Rotation paths and how fast each direction turns (degrees a step):
Each turn is a multiple of 5 degrees from 10 to 175, or 0.
Each row of a path follows its step; steps can be skipped.
Rotation 1:
step 0: [-23.2  13.8  -2.2  -8.1 -27.0 -26.8   8.3 -16.3  -7.1 -39.2  -6.7  10.3
   1.7  -7.6  20.1  -4.3 -16.8   5.5 -12.5  11.5   8.1  18.6   4.0  -7.1
 -27.2   2.4 -13.2   5.4   5.3  16.1   5.6  -4.3  -1.8   7.1  23.6   8.7
   1.9 -18.3   9.4  -4.7  -1.0]
step 1: [  7.1 -10.2   7.1 -16.1  12.1  19.5 -37.5  14.2  16.4 -20.8 -28.3 -15.2
  -3.0 -12.7  -0.3   5.7  -1.1  -8.7   0.2   5.9  25.8   5.5  25.9   6.5
   9.2  -8.6  21.3   9.5 -18.9  -4.7   0.3  -9.4 -12.8   1.0 -10.3  18.9
  -7.8   5.8  15.0  -8.6  -7.6]
step 2: [-13.9 -13.6   3.9  -5.8  22.9  10.1   6.1  -1.3   0.4  -1.7  16.8 -15.2
   0.7 -15.4  -1.8 -28.4   9.2 -12.5 -13.7   4.7 -11.7   1.0  -3.5  25.8
 -19.5  13.3  17.7  -5.9   5.0 -14.5  -3.4  26.9  12.5  12.8   4.9 -10.3
  42.8 -14.0  -4.3  -5.3   1.6]
step 3: [ 23.3  -6.9  -9.4  15.0   6.4  -1.5 -19.7  -4.2   7.6 -16.2   8.1  11.7
  -9.4  23.0  -2.8 -26.8  20.7   8.2 -14.5  11.4   0.0  10.7   6.0 -26.8
  -8.4  13.5 -10.1 -22.5  17.5  16.3 -14.5 -24.5   2.1 -18.2 -11.3  -5.8
   0.0  -7.7   9.6  21.8  -5.3]
step 4: [ -8.1 -10.1  -4.7  14.5   2.6 -16.3   6.1   8.5  22.7 -18.5  -3.1   7.7
  19.5  -8.1 -14.5  -2.8 -22.7  -2.5   3.8  -6.2  -9.4  -4.3 -11.1   7.4
  32.7 -22.5  -7.3  -4.3  16.0  -3.7  25.2 -12.9   6.0  22.0 -12.2  12.1
  -1.5 -24.6  -2.2  -6.7 -27.0]
step 5: [ -0.9  44.3  19.5 -23.9 -10.3 -22.0 -12.6   7.9   7.4   2.9  -5.0   9.9
  -5.1 -13.4   0.5   4.6  -6.8 -10.7   5.1  22.8   6.1   0.0   1.3  28.2
 -24.5  20.0  -4.3  -5.4  14.3 -10.3  13.7   2.0 -10.3  -4.0   3.5  -6.7
  -0.5  -1.2  25.3  14.1  -6.6]
step 6: [-10.3  -1.0 -18.4  -9.8  -0.6  40.0  -7.1  28.1 -11.0 -13.2 -11.7  11.6
 -27.3  10.2   4.6 -18.0  -0.3  16.6 -19.9  -5.9   2.7  22.9   4.7   3.9
  -9.9 -12.4  21.2   0.7 -11.8   2.0  27.9   6.1  10.5   7.1  -3.2  13.8
 -12.6   0.1   2.1   1.8   1.6]
step 7: [ 10.2   3.9  11.4 -13.4  29.8  11.2  -5.0   2.9  11.7  12.0   5.8 -17.9
  -8.5 -15.7   2.9  -7.0   6.1  13.7   3.3  -3.2  19.0 -17.8 -11.9   2.5
   5.4  10.1   3.9 -23.4  27.4   9.7 -24.5   9.9  19.8  12.6 -16.8   9.0
   9.9   5.3 -24.4 -15.0 -24.3]
step 8: [  3.4   3.7   9.9  12.6 -12.5  -0.5  12.5   4.9   4.3   8.3   0.3   1.9
   5.7  40.7  -0.5   0.8   9.2  13.7 -10.3   1.1 -10.7  -9.0  11.6  -6.2
  -7.9   7.9  10.8  -5.8  29.0  -7.8  -1.3 -18.8  -1.2  27.1   2.5 -27.6
   6.6 -38.1  -0.3  21.3  13.1]
step 9: [  3.5  -0.9 -28.7  -9.7 -17.3 -17.5  -4.7   9.2  -3.8  -9.9 -16.0  17.0
  -8.6  14.4  -0.8  12.7 -25.9  -8.3  23.5  10.2 -10.3  -1.0  -2.6  -1.4
  16.6  -2.8   6.4 -44.0   3.2 -14.2   6.5 -16.0   3.5 -23.4  -9.6  17.7
  -7.3  -4.9  -8.5 -15.5  -9.9]
step 10: [-18.1   4.0  -1.4  -3.2  -4.5  18.1   6.5  29.9  28.3  14.3  -3.4   0.9
 -11.9 -41.2 -12.3  18.2 -12.7   3.9   2.9 -11.0 -16.2 -28.7  -2.2   7.4
 -13.1  16.8  -2.7   6.2   2.9  -4.1  11.3  14.9 -10.7   3.4   2.2 -13.4
 -21.2   2.5  11.5  12.3  -5.2]
Directions:
[ -1.0   2.2 -13.0  10.2  -0.5  -0.5   0.0   1.3   4.3   0.0   1.7  -0.5
   5.5   1.3  -9.1  -3.1   2.4  -6.7   8.1   6.1 -14.4  -4.3  -4.3   1.5
   1.9   2.6  -2.0  -3.2   4.0   3.5   0.9  -6.3  -4.2  -3.0   0.9  -2.2
  -1.3   1.6   1.7   1.0   0.2]
65
[ -4.4  -0.1   7.3   5.6   4.6   2.4  -3.3  -1.2  -1.4   6.6  -3.5  -3.3
   1.4  -8.8  -8.5   7.1  -5.3  -0.8   2.0   2.6   1.2   9.6  -7.0  -1.5
   1.7   8.2   1.3   0.7  -1.1   0.7   1.0  -0.1   3.1   2.3  -5.5 -12.2
   0.5  -4.7  -1.2  -7.5  -3.7]
130
[-9.9 -5.5 -3.8  1.2 -8.1 -0.9 11.0 -6.8  0.0  2.4 -0.4  1.5 -1.8 -2.4
 -7.1 -1.9 -0.5  7.6 -7.1 -1.4 -5.2 -1.2  5.6  3.3 -0.9  5.4  2.9  4.2
 -3.0  2.6  8.3 -3.4  4.5  8.2 -0.1  5.6  7.1 -0.1 -2.6 -1.1 -1.7]
175
[-11.4   2.4  -6.0   4.2   2.0  -0.8   5.0  -2.0  -6.3   3.0   4.3   1.9
   0.1  -6.9   3.6   0.2  -0.1   3.2   5.0   5.1   8.5   1.3  -5.7   6.5
   1.4  -8.2  -1.9  -9.4  -2.6  -1.6  -7.4   0.7  -2.6  -2.6  -2.2   6.4
   6.7  -7.9   0.0   1.9   1.1]
155
[ 6.0 -2.4 -0.5 -0.3 -2.8 -1.7  0.3 -0.6 -1.2  7.5 -2.8 -1.5 -2.4 -6.6
  1.9 -0.2 -1.3 -3.8 -1.4 11.9  7.3 -0.7 -1.1 -0.6 -0.3 12.6 -2.4  3.7
  5.7 -1.7 -4.0 -6.4  4.3 -5.7  8.3  9.3 -1.6  2.5 -4.7  6.5 -4.8]
160
[ -4.3   3.2  -1.6  -8.0   4.7  -0.7   5.5   8.2  -0.1  -4.3 -14.3   2.0
  -5.8  -5.6  -0.9   0.5   4.4  -2.9   2.3   0.1   1.2  -2.8  -2.0   4.3
   2.1   1.2   5.8   0.6 -10.4   3.2   3.3  -1.8  -4.9  -4.4  10.5  -5.5
   3.0   3.1   3.2   0.4  -2.3]
80
[  0.4  -1.2  -3.4  -4.1   9.4   1.9  -1.8  -1.0   5.6   3.5  -2.0  -2.3
   4.3   4.5  10.2   9.4  -1.3   0.9   1.6  -0.7 -10.6   8.9   0.0   3.3
   9.4   0.1   2.1   0.5  -5.2   2.1   2.2  -1.7   9.3  -2.8  -1.8   8.7
   2.6  -1.5   1.3   4.1  -2.8]
140
[ -6.0  -3.7  -3.3  -6.6  -1.2  -0.6  -5.7  -6.2   5.5 -11.4   6.0   3.8
   4.4  -1.3  -1.2  -3.0   5.2   1.5   2.5  -0.7   4.3   3.2  -5.7   1.6
   3.1   3.8   3.7  16.1   2.0  -3.5  -3.5  -2.9  -1.2  -8.4  -2.8  -2.3
   3.6  -2.6  -0.7  -0.8   1.9]
20
Rotation 2:
step 0: [ 26.5  23.5   2.3   1.7   0.8 -15.2 -10.5   4.5  25.4   1.0 -25.1 -27.0
   0.5 -21.0 -20.4  -5.2   9.5 -14.6   4.8  -1.1 -30.3 -19.7  -3.7   0.4
  16.3  -6.3  10.4   2.7  -5.9 -11.5   0.2  18.3   7.9 -15.3   3.7  30.5
  -0.3  22.2  -8.1   2.4 -15.2]
step 1: [  4.0   6.0  -8.9 -10.9 -24.1  -0.4  -7.3  -3.3  -7.0 -29.2 -19.8  12.8
 -17.7  -8.7 -16.1   0.2   5.0   4.4 -14.8 -11.1  -9.3   3.5 -14.2 -14.8
   2.5  18.1  16.6 -15.5 -18.0  -5.2   4.8   1.5 -43.9 -20.4   9.0   7.8
  -7.5 -16.8   9.7  -7.6  29.7]
step 2: [ -4.3 -20.2 -16.1   9.8  -6.9  28.5 -21.4   7.9   0.3   5.3   5.1  10.9
  -4.9  -1.8  21.9 -21.4  -7.4   6.2  10.1  -6.1 -19.0 -20.2  -3.7 -10.7
 -12.4 -18.6 -17.0 -15.8  17.1 -10.4  42.1 -23.2 -14.7   4.0  16.7   2.5
   8.4 -17.8  -7.4  -0.3   6.7]
step 3: [  7.4  -4.1   1.4  26.5  28.7  -3.0  -0.7  15.5   3.1  -2.4  -9.9  -3.6
 -15.9 -23.2  18.2  -3.6   4.4  32.0  10.9  21.6  -9.6  -4.7  -9.1  28.4
   0.6  -5.1  -7.7 -14.2  -5.1  11.1 -14.4  -1.4  22.7  -8.6  12.4   6.8
   7.3 -21.8  16.2 -25.0 -20.3]
step 4: [ -5.1  18.8  20.9 -15.9  -1.7  17.8 -11.3 -23.4  29.7 -19.1 -23.5  -4.6
 -17.4 -10.5  26.5  -4.8  19.3 -11.6  11.1   0.7   3.0 -16.0  15.7 -22.1
  22.9  -1.3  20.1   6.5 -10.3   9.8 -28.6   7.4   7.8   3.0   0.9  14.1
  -1.4  -5.3   5.1  -5.9  -3.2]
step 5: [ 10.4  -7.4 -13.0 -32.5  -9.2  17.1   5.5 -10.5   3.5 -14.9   4.4  -8.3
 -21.4  -1.1   2.9   8.4  -0.5  -8.9 -17.7  -6.8 -20.0   5.1  -8.2  -9.1
  10.1   1.8 -19.7   7.9   7.3  11.5  27.8  19.7  10.9 -15.1  21.7   6.9
 -14.0  21.2   7.1 -19.2  38.2]
step 6: [  6.9   1.6  -6.0   3.1   5.4  -0.1   5.7  22.8 -34.4  -2.7   4.4  16.7
  -3.2  -5.5  16.1 -21.0   2.4 -10.7 -23.2  11.5  -3.9   9.3  -7.8   0.1
  -0.5 -33.4   6.1 -22.9 -22.6   1.7  18.8 -17.9  17.6   7.2  18.2   5.9
 -17.9 -20.8 -12.9  13.9  21.1]
step 7: [ -7.4  -7.3  -3.3   0.1  10.3   0.3 -14.0  -7.2   3.7  19.0  -7.2  -3.3
 -28.1  29.3  20.9  -6.2 -10.9   2.5  12.3  19.7   8.0 -10.4  -3.3  29.6
  21.1   1.4 -17.9 -13.5 -31.0  11.0  -7.3   9.5 -13.2  26.3  20.5  -4.7
  10.3 -14.5  -7.7   7.7 -18.4]
step 8: [-17.3   1.0   8.9  -1.8 -10.2  18.2  -1.4  -7.8  10.6  -3.5  13.5  -4.2
 -35.9  -1.5 -28.6  -8.5   8.9  -9.0  28.6  -7.3   0.8  12.8  13.2  13.5
  14.7 -28.5   2.8  29.4 -12.6   4.5  -1.4  18.5  20.6 -16.2  -5.0  19.9
  -1.4  -3.0  13.0  -8.4 -22.1]
step 9: [ 17.3   5.8 -14.4 -46.4  -2.0 -24.6   2.8   5.6   2.5 -31.9 -10.5  -5.6
  -6.3  -5.5  -9.4   1.0   1.9 -18.1 -17.8  19.7 -17.7  -2.2   0.8   3.8
   1.9 -13.5  11.1  24.4  14.8  23.6  12.9  -6.2  -8.8  -6.5  -6.2  24.5
   2.3  -2.8   0.7  19.6  -0.1]
step 10: [ 14.8  20.6  12.3 -17.2 -33.8 -10.1  -5.3   9.8 -23.6 -19.1   4.1   7.1
  -5.4  -2.5  -2.8 -20.5 -24.7 -17.7  -0.2   3.0  13.5 -15.0 -17.3   8.5
  -3.6   5.2 -27.3 -18.6 -15.4 -17.6  17.6 -10.8  -6.8   6.5   7.0  -7.7
  19.8 -14.6   4.6  -6.6  21.3]
Directions:
[ -9.1  -1.8  -7.0   7.6  -0.5   1.1  -5.5   3.2  -5.0   3.5  -4.4  10.6
  -5.1  -0.9   6.7  -7.1   4.4   1.4  -3.3  -4.2  -0.8   6.0  -2.2   7.4
  -1.6   0.7  -2.4  -2.0   1.1  -2.9   2.7   2.2  -3.0   0.1   3.6 -12.3
   3.0   1.1  -2.0   5.8  -5.5]
80
[-6.6 -4.4  2.1 -0.5  1.3  8.9  8.1 11.6  0.8  0.5 -2.7 -4.0 -4.9  0.8
 -4.1  9.0  7.2 -5.6 -3.4 -1.4 -3.5  3.3  0.6 -4.8 -0.9 -5.2 -7.1  1.5
  4.5  6.0  5.3 -9.2 -4.6 -0.1 -3.5 -1.9  1.8  0.4 -2.7 -4.0 -2.8]
110
[  0.7   1.7  -1.1  -0.5   4.4   2.8  -1.2   0.1   3.8  -0.6  -0.8  -0.8
  -1.3  -1.6   0.3   9.2   2.5   0.5  -6.6  -4.4  13.2   3.3   7.7   5.4
   2.2   2.6   0.7  -6.1  -2.2  -0.9   9.2   6.7   6.8   6.5   1.2   2.9
  -8.5   0.3 -11.1   0.9   0.9]
45
[ -4.1   1.8  -7.6  -5.0   2.6  -2.0   7.6  -8.5   1.4   2.8   5.3   2.1
  -4.0   5.8   1.7  -1.2   0.9  -2.2  -2.6   5.2   0.2   3.0   1.5  -8.0
  -8.3  -2.7  -2.9  -0.3 -11.5   3.7  -4.6  -3.6   7.5  -2.7   9.1  -3.0
  -2.5   5.6  -4.7  -2.3  -4.6]
35
[  0.8   9.5   4.7  -7.4  -2.8 -15.2   1.9   5.0  -0.4   5.0   1.6   2.8
  -1.3   3.3  -1.0   1.3  -4.8   2.8   5.7  -5.4   8.1   6.9  -0.1   1.7
  -1.6  -4.2  -3.5  10.8   4.0  -2.1   1.8  -4.5  -3.5   4.7  -1.5  -4.3
  -1.8   2.0  -2.2  -0.9  -2.3]
20
[-4.5 -1.1  1.9 11.7  2.7 -5.2  7.6 -4.0  0.8 -5.2  0.3  5.9 -3.5 -4.1
  1.9  2.3 -1.4 -7.5  3.2 -4.9 -3.6 -9.7 -0.7  3.7  1.8  4.1  5.8 11.8
 -1.9  6.3  1.4  3.0  0.5  6.0  0.2  2.5 -0.6  3.0 -3.6 -6.5 -4.7]
85
[ -2.4  -3.5  -0.7  -2.9 -10.9  -1.0   0.8  -6.9  12.6   3.3   4.4   2.8
  -0.3  -0.3  -0.9  -0.1   8.4   2.3  -8.3  -3.3   1.4   5.4   0.1   3.0
   3.8  -3.0  11.3   3.2   0.4   3.2   4.8  -0.8  -6.7  -5.0   1.0   2.6
  -0.2   5.8   7.8  -1.7   2.1]
95
